The same turns and mirrors carry the whole set onto itself, and each row onto the other rows of its family. Which rows share a family with each named row? Give them in list order.
These 30 rows form 5 families of 6 rows each.
kosa: [ 0.36  0.09 -1.52 -1.46 -0.37 -2.83  1.38 -1.15 -1.00 -2.21]
dut: [-0.29 -4.06 -1.75 -2.08 -0.53 -0.72  0.39 -2.08  0.04 -3.56]
Sek: [-0.32 -2.27 -1.79 -1.06 -1.00  1.72 -0.59 -0.83  1.25 -2.50]
Mive: [ 1.04 -0.12  0.77 -0.86 -0.28 -1.14  0.97 -2.75 -0.42 -2.91]
gonu: [-0.66 -1.36 -0.49 -1.79  1.64 -0.35 -1.44  0.27 -1.13 -0.48]
Zif: [ 1.67 -0.33  0.06 -1.52 -0.06 -1.58  0.78 -3.01 -0.56 -1.98]
Buzib: [ 1.99 -0.24  0.63 -1.24  0.53 -1.46  0.48 -1.71 -0.48 -3.03]
Vuf: [ 1.29 -0.78 -1.98 -1.79  0.05 -2.62  1.20 -1.65 -0.93 -1.50]
zaz: [-1.92 -1.07 -0.09 -1.51  1.01 -0.21 -1.12  0.52 -1.15 -1.34]
zumu: [-0.94 -0.64  0.04 -0.31  2.08  0.33  1.36 -0.68 -0.33 -0.91]
Doda: [-1.12 -1.02  0.68 -1.21  1.15  0.43  1.30  0.22 -0.85 -0.64]
fitas: [-0.51 -3.94 -1.77 -2.39 -0.68 -0.14 -0.65 -2.38 -0.35 -2.33]
vuti: [-1.41 -3.33 -1.71 -2.09 -1.59 -0.26  0.00 -2.15 -0.29 -3.13]
Sotul: [-0.89 -2.25  0.28 -0.89  1.94  1.16  1.18 -0.40 -0.43 -1.08]
fafa: [ 1.36 -0.35  0.44 -1.74 -0.91 -1.77  1.22 -2.11 -0.60 -3.00]
Zoso: [-0.26 -2.64 -1.19 -1.95 -2.09  1.31 -0.09 -0.68  0.59 -2.50]
mun: [-1.17 -0.99  0.06 -0.35  1.08  1.10  1.46 -0.39 -0.35 -0.68]
zedi: [ 1.40 -0.39 -0.15 -1.05 -0.25 -1.39  0.57 -2.94  0.16 -3.51]
vipo: [ 0.66 -1.09 -2.09 -1.46 -0.11 -2.90  1.58 -0.65 -1.10 -2.29]
medor: [-0.71 -1.17 -0.15 -1.00  1.56  0.84  0.71 -0.63 -0.58  0.22]
gaz: [ 1.06 -2.62 -2.07 -1.38 -1.53  1.02  0.33 -0.79  1.03 -2.78]
Zeto: [ 0.52 -2.47 -1.69 -1.82 -1.66  1.33 -0.79 -1.68  0.70 -1.87]
kivem: [-1.12 -4.16 -1.36 -2.19 -0.66 -0.65 -0.16 -1.70 -0.71 -3.23]
gufog: [ 1.06 -0.35 -2.68 -1.03 -0.20 -2.41  0.83 -1.21 -0.39 -2.71]
vip: [ 1.13 -0.53 -1.71 -1.34  0.82 -2.76  1.44 -0.32 -0.56 -2.17]
sar: [-1.00 -0.87 -0.02 -1.06  2.10 -0.72 -1.46 -0.10 -1.16 -1.89]
malo: [-1.00 -1.45 -0.33 -1.60  1.20 -0.86 -1.37  1.13 -1.32 -1.68]
bop: [ 0.21 -1.79 -1.28 -1.07 -1.97  1.46 -0.40 -1.14  0.92 -2.67]
mas: [-1.05 -2.08 -0.18 -1.70  1.70 -0.08 -1.45  0.79 -0.60 -1.96]
ritu: [-1.48 -3.86 -2.16 -1.46 -0.05  0.23  0.09 -2.06 -0.16 -2.89]

Same family as Buzib: Sotul, gaz, gufog, sar, ritu
Same family as Vuf: gonu, Zif, fitas, medor, Zeto
Same family as kosa: zaz, Doda, vuti, fafa, Zoso
Same family as Mive: mun, vipo, kivem, malo, bop

